In the data rows, zero lies at 4.5, halfway between 4 and 5.
Two rows play each game, the first against the second. How much does the first row win by? 15 is about a draw, 30 a big win and 0 a big loss. Wins can go round in a circle: one row can beat a second, the second a third and the third the first. Each row has two weighted sums of its numbers, A and B, taken from their middle values. A row wins by its A times the other's B, less its B times the other's A.
[1,4,6,6,3,8,7,6,1,6,6,5,3,3,5,6]
[4,5,5,4,4,3,5,5,5,4,4,3,4,5,4,6] -> 14
[3,1,2,5,2,7,7,6,3,4,5,8,2,2,1,5]
[6,7,7,5,6,2,1,3,6,4,6,1,6,7,8,3] -> 5
[3,5,5,2,5,6,8,4,5,6,3,5,4,1,5,7]
[5,5,5,5,7,5,5,3,6,4,6,5,5,6,5,5] -> 15
[5,5,4,7,4,3,0,5,3,4,7,3,5,8,5,2]
[3,5,5,2,5,6,7,4,5,5,2,6,4,2,5,6] -> 7
[5,6,5,7,5,6,2,4,4,6,7,6,5,3,7,3]
[6,3,1,4,4,4,4,5,5,4,3,6,5,4,2,4] -> 10
[7,5,4,4,6,3,3,3,6,4,4,4,6,5,4,4]
[1,7,9,6,3,3,5,5,4,6,5,3,4,6,5,9] -> 16
[5,6,5,1,7,4,6,3,7,5,1,5,5,3,5,6]
[4,6,6,6,5,5,4,4,4,5,5,4,5,5,5,5] -> 14
[3,3,4,5,2,4,4,6,2,6,4,4,4,2,4,5]
[5,6,6,6,9,5,5,3,8,4,5,5,4,6,5,5] -> 11
[4,4,4,4,3,4,4,5,3,4,4,5,4,3,5,4]
[3,5,5,6,4,5,5,6,5,5,5,5,4,4,5,5] -> 17
[6,3,2,5,5,4,4,5,6,4,4,6,4,4,2,4]
[2,6,7,4,3,1,6,5,5,5,4,2,4,6,4,9] -> 15
[4,4,5,4,4,6,6,5,4,5,5,5,3,3,5,4]
[3,5,6,5,4,2,6,5,5,5,4,3,4,6,4,7] -> 15
[4,5,5,5,4,5,4,5,5,5,4,4,5,4,4,4]
[4,5,6,7,4,4,2,5,2,4,7,3,5,7,6,3] -> 12
[2,6,7,6,4,4,3,5,4,6,5,5,4,4,6,5]
[4,4,4,5,5,4,5,4,5,4,4,4,5,4,5,5] -> 21
[4,4,5,3,4,3,6,5,5,3,3,3,4,6,3,7]
[4,6,6,5,4,4,4,5,4,5,5,4,5,5,5,6] -> 15
[6,2,2,3,5,5,5,5,5,4,4,5,5,4,3,2]
[4,2,2,6,2,5,5,6,3,4,6,6,4,5,2,4] -> 14
[3,5,6,4,5,3,5,5,5,5,5,4,5,5,5,6]
[5,4,4,4,5,5,4,5,5,4,4,5,5,4,4,4] -> 15
[1,3,3,2,4,7,9,5,5,6,3,7,4,1,4,7]
[3,5,4,5,3,5,4,6,5,6,4,4,3,2,4,6] -> 9
[3,4,4,5,2,5,3,6,3,6,3,4,4,2,4,5]
[4,4,5,1,4,1,7,5,6,3,2,2,4,6,1,8] -> 17
[3,5,5,4,4,2,6,5,5,4,3,3,4,6,4,6]
[4,4,4,2,4,2,7,5,5,3,3,3,4,6,3,7] -> 12
[6,5,4,5,5,4,3,5,6,4,4,4,5,5,4,4]
[2,7,8,6,4,4,3,4,4,6,6,4,5,5,6,7] -> 16
[3,3,4,0,4,1,9,5,6,2,1,2,4,7,0,9]
[5,6,6,3,6,4,6,3,6,5,3,4,5,4,6,5] -> 17
[1,8,8,6,4,3,4,5,4,6,5,3,4,6,5,8]
[6,4,3,9,3,2,0,6,3,3,7,3,5,9,3,1] -> 24
[3,7,9,6,5,4,3,4,3,5,6,3,4,5,9,5]
[7,5,3,4,5,3,4,4,6,4,4,4,5,5,5,4] -> 10
[3,3,5,5,3,6,5,5,3,5,6,5,4,4,5,4]
[6,4,4,7,4,4,2,5,4,4,6,3,4,6,4,3] -> 5
[6,6,6,3,7,3,3,3,7,5,4,3,6,5,7,5]
[0,7,6,9,7,6,6,7,9,9,4,6,0,0,5,7] -> 5
[3,3,4,5,4,5,6,5,3,5,5,5,5,4,4,4]
[5,4,4,3,4,4,6,5,5,3,3,4,4,5,3,5] -> 15
[5,6,5,0,7,4,8,3,8,5,1,5,5,2,5,7]
[4,4,6,7,3,5,3,5,2,5,7,4,4,6,5,3] -> 15
[2,6,7,5,4,3,4,5,4,5,5,3,4,6,5,7]
[2,1,2,5,2,7,8,7,2,5,4,8,3,2,1,6] -> 14
[6,3,4,3,6,4,4,3,4,3,5,5,6,7,5,4]
[6,6,4,7,5,8,2,4,3,6,7,7,5,3,7,1] -> 12
[6,4,4,3,3,4,4,4,2,3,4,4,6,6,4,3]
[3,5,4,6,4,5,4,6,4,6,5,5,4,3,5,5] -> 15
[7,6,5,3,7,3,4,4,7,4,3,3,5,5,4,4]
[5,5,4,5,5,6,3,4,4,5,6,5,5,4,6,2] -> 13
[2,6,7,5,5,5,5,5,2,6,6,3,4,5,8,5]
[5,2,2,8,2,4,2,6,2,4,7,4,3,7,2,2] -> 17
[1,6,7,5,4,6,6,5,2,6,6,5,4,4,7,5]
[3,7,7,4,5,4,6,4,5,5,4,4,5,4,7,6] -> 10
[5,3,4,3,1,4,3,5,1,4,4,4,5,3,4,4]
[4,6,6,5,4,3,5,5,4,5,5,4,4,5,5,6] -> 13
[5,4,4,6,4,3,3,5,4,4,5,3,4,6,4,3]
[7,2,1,3,5,6,5,4,5,3,3,5,5,4,3,1] -> 15
[3,5,5,6,6,5,5,5,6,5,4,5,4,4,5,5]
[4,4,4,4,3,4,4,5,3,5,4,4,5,4,5,5] -> 17
[7,6,5,3,7,3,3,3,7,4,4,3,6,6,5,4]
[2,6,8,7,3,6,3,5,1,5,8,3,4,6,8,4] -> 15
[6,3,3,3,2,4,4,4,1,4,5,4,6,5,4,3]
[2,5,5,7,4,5,5,6,6,6,4,6,3,2,5,5] -> 14
[3,4,4,5,3,4,4,5,4,5,4,5,4,3,4,5]
[5,7,6,1,7,5,6,3,7,5,1,4,5,3,6,7] -> 14
[5,5,4,4,5,4,4,4,5,4,4,4,5,5,5,4]
[2,2,2,2,3,8,9,5,4,6,2,9,3,0,1,7] -> 15
[5,6,6,6,9,5,5,4,9,4,5,6,4,6,6,6]
[6,3,3,2,1,4,3,4,0,4,5,4,7,5,4,3] -> 17
[5,3,3,2,4,4,7,5,5,2,2,4,5,5,3,5]
[7,4,4,3,5,4,4,3,3,2,6,4,5,7,5,3] -> 10
[5,4,5,4,5,4,5,4,4,4,4,4,5,6,5,4]
[5,4,4,3,4,5,4,4,3,4,4,4,5,5,4,4] -> 14
[6,4,4,4,4,5,4,5,4,4,5,4,5,6,5,4]
[5,4,4,4,5,4,5,5,5,5,4,5,4,5,4,4] -> 11
[4,6,7,4,5,5,5,4,5,5,5,3,5,4,7,5]
[3,5,5,6,5,4,5,5,5,6,4,5,4,3,5,5] -> 14
[5,1,0,3,3,7,8,5,5,4,3,8,3,2,0,6]
[4,4,4,3,5,3,6,5,5,4,3,3,4,5,3,6] -> 17
[7,2,0,1,5,5,8,4,8,4,0,9,4,1,0,6]
[4,4,4,3,5,3,6,5,5,4,2,3,4,6,3,6] -> 21
[4,7,7,9,5,7,0,4,3,8,8,6,6,3,9,2]
[6,4,5,4,5,4,4,4,4,3,5,3,5,6,5,4] -> 27
[5,3,3,3,5,3,6,4,5,3,3,4,5,5,3,4]
[4,5,5,4,4,4,5,5,4,4,5,4,4,5,4,5] -> 15
[4,4,5,6,3,5,4,5,3,5,6,4,4,5,5,3]
[1,6,8,3,5,6,7,4,3,6,4,5,4,2,8,7] -> 18
[4,5,6,4,5,4,4,5,5,5,5,4,4,5,6,5]
[4,5,5,5,4,4,4,5,4,5,5,4,5,5,5,6] -> 16
[7,4,3,5,5,2,2,4,6,4,4,4,6,6,3,3]
[4,5,4,5,4,4,4,5,5,5,5,5,4,4,4,5] -> 12
[6,4,4,3,4,4,4,4,3,3,5,5,5,6,5,4]
[1,6,7,4,4,1,6,5,5,5,3,1,4,6,4,9] -> 15
[4,5,5,5,6,5,5,4,6,5,5,4,4,4,4,5]
[2,4,4,5,1,5,4,7,3,7,4,4,3,0,4,5] -> 9
[8,4,5,2,6,4,4,2,4,2,6,4,6,9,4,3]
[5,4,4,3,2,5,4,4,2,4,4,4,6,4,4,3] -> 13
[4,4,4,4,5,4,5,5,5,5,4,4,4,5,4,6]
[3,5,6,2,6,6,8,3,6,5,2,5,5,1,6,7] -> 13
[6,4,3,5,5,7,3,5,4,4,6,6,5,4,5,1]
[5,7,7,2,7,3,4,2,7,5,3,2,6,5,8,6] -> 13
[5,5,4,6,5,5,3,5,4,5,5,5,5,4,6,3]
[6,5,5,4,7,4,4,2,7,3,6,5,6,8,5,4] -> 13
[4,3,3,4,0,5,4,6,1,5,4,5,4,2,4,4]
[5,5,4,6,5,7,3,4,4,6,6,6,5,4,6,2] -> 10
[4,5,7,6,5,4,4,4,3,4,6,2,5,6,7,4]
[5,4,4,4,5,5,4,4,5,4,4,5,5,4,5,4] -> 13
[6,4,4,4,4,5,3,4,3,3,5,4,5,5,4,4]
[3,5,4,5,3,5,4,6,3,6,4,5,4,3,4,4] -> 14
[7,5,4,5,6,2,2,3,6,4,4,3,6,6,5,3]
[4,6,6,4,6,4,4,4,5,5,4,4,5,4,6,5] -> 13
[6,4,5,7,5,6,2,4,4,6,6,6,5,4,7,2]
[3,5,6,3,4,2,6,5,5,4,3,3,4,6,3,7] -> 6
[6,3,3,5,4,4,3,5,5,3,5,5,4,5,3,3]
[3,6,5,6,5,4,5,5,6,6,4,5,4,3,5,5] -> 14
[4,4,4,5,4,5,4,5,4,5,4,4,4,4,4,5]
[4,6,5,6,7,5,6,4,7,5,5,5,4,5,5,5] -> 12
[3,3,3,4,3,6,7,5,3,5,4,6,3,2,4,5]
[7,4,2,4,5,4,4,4,7,4,3,5,5,5,2,4] -> 18
[2,6,7,4,4,1,5,5,4,5,4,3,4,5,4,8]
[4,7,7,7,9,4,6,2,9,5,6,5,3,7,6,6] -> 15
[6,6,4,3,6,4,4,3,6,5,4,4,5,4,5,4]
[5,5,5,5,5,5,4,4,5,4,4,5,4,5,4,5] -> 18
[7,4,3,3,6,3,5,4,7,4,2,6,5,3,3,4]
[6,4,3,3,5,5,5,5,5,3,3,4,4,5,3,4] -> 10
[6,4,2,5,5,3,3,5,5,4,5,5,4,5,3,3]
[4,4,5,6,3,4,4,5,3,5,6,4,4,6,5,3] -> 20
[3,7,7,7,5,5,3,4,4,6,6,5,4,4,7,5]
[7,2,0,5,3,5,6,5,6,4,2,8,4,3,0,4] -> 9
[4,5,6,6,4,5,3,4,4,6,6,4,4,4,6,4]
[6,5,4,4,5,4,5,4,6,4,4,4,5,4,4,4] -> 24
[3,5,6,4,4,3,6,5,5,5,4,3,4,5,3,7]
[6,3,2,6,4,3,2,5,5,4,5,4,5,7,2,2] -> 20
[6,9,8,5,8,2,1,2,6,4,5,1,7,8,9,4]
[6,4,4,3,3,4,4,4,3,4,5,4,5,5,4,3] -> 17
[7,4,5,3,6,5,4,3,4,3,6,5,5,7,5,3]
[3,7,8,6,5,4,3,4,3,5,7,2,5,6,7,4] -> 15
[4,4,4,3,5,3,6,4,5,4,3,3,4,5,3,7]
[4,4,5,6,4,5,3,5,4,5,5,5,5,4,5,4] -> 15
[4,6,6,0,6,6,9,3,7,5,1,6,4,1,7,8]
[4,6,6,7,4,5,3,4,4,6,6,5,5,4,7,4] -> 10
[4,6,6,6,4,4,4,4,4,5,5,4,4,5,6,5]
[4,3,3,3,1,5,3,6,0,4,4,4,5,3,2,3] -> 17
[3,6,5,6,6,5,5,5,6,6,5,5,3,3,5,6]
[6,5,4,3,5,5,4,3,4,3,5,4,6,6,5,4] -> 10
[8,5,6,4,9,4,5,1,7,1,6,4,6,9,6,3]
[3,4,4,2,5,6,9,4,6,5,2,7,4,1,4,7] -> 26
[3,7,8,7,4,5,3,5,4,7,6,5,5,5,7,5]
[5,5,5,6,5,4,2,5,4,4,6,3,5,6,5,3] -> 19
[4,3,2,1,5,6,8,4,6,5,1,8,3,1,2,6]
[6,3,4,3,4,4,4,3,3,3,5,4,5,6,5,3] -> 19
[6,4,3,5,4,4,3,5,5,4,4,4,5,5,3,3]
[6,4,4,3,3,5,4,4,3,4,5,4,6,5,4,3] -> 15
[4,5,5,1,5,5,7,4,6,5,2,5,5,2,5,7]
[6,4,4,6,5,7,3,4,4,5,6,6,5,3,6,1] -> 11
[7,5,5,4,8,5,5,2,6,1,6,4,6,8,6,4]
[4,7,7,7,4,5,2,4,4,6,6,5,4,4,7,4] -> 2
[7,3,4,2,4,4,3,3,2,2,5,4,6,7,4,2]
[4,5,5,5,5,5,3,4,4,6,5,5,5,4,5,5] -> 11
[4,4,4,4,5,5,5,4,5,4,3,5,4,4,4,4]
[4,4,3,4,4,5,6,5,5,5,3,6,4,3,4,5] -> 15
[6,9,8,2,8,2,3,2,8,5,4,1,7,6,9,5]
[6,2,4,2,1,4,3,4,0,3,5,4,6,5,4,3] -> 7
[1,4,4,6,0,5,4,9,2,9,3,4,3,0,3,6]
[6,4,4,2,4,5,4,3,3,3,5,4,7,7,5,3] -> 11
[5,4,4,5,4,5,5,5,4,5,5,5,4,5,4,4]
[3,5,5,3,4,2,7,5,5,4,3,2,4,5,3,8] -> 10
[4,6,6,6,4,4,5,4,4,5,5,4,4,5,6,5]
[4,3,4,4,0,4,3,7,1,5,3,4,5,2,4,4] -> 14
[3,4,5,7,3,5,3,6,2,4,7,3,4,6,5,3]
[6,6,5,3,6,4,5,3,7,4,3,4,5,4,6,5] -> 16
[4,6,5,2,6,5,7,3,7,5,2,6,4,2,5,6]
[5,4,4,4,5,5,5,4,5,5,5,4,4,5,4,4] -> 16
[6,4,4,6,5,4,2,5,4,4,5,4,5,6,4,3]
[0,8,9,6,3,2,4,5,4,7,5,3,4,6,6,9] -> 10
[2,7,9,3,5,6,7,4,4,6,4,4,4,3,8,8]
[4,2,2,4,4,6,7,5,5,5,3,6,4,3,2,5] -> 19
[4,4,4,4,4,5,6,5,5,5,4,5,5,4,3,5]
[9,4,4,1,6,4,3,1,3,0,6,4,8,9,5,3] -> 4
[6,4,3,5,4,3,3,5,5,4,5,5,5,6,4,4]
[1,6,8,4,3,1,6,5,4,5,4,2,3,7,4,9] -> 14
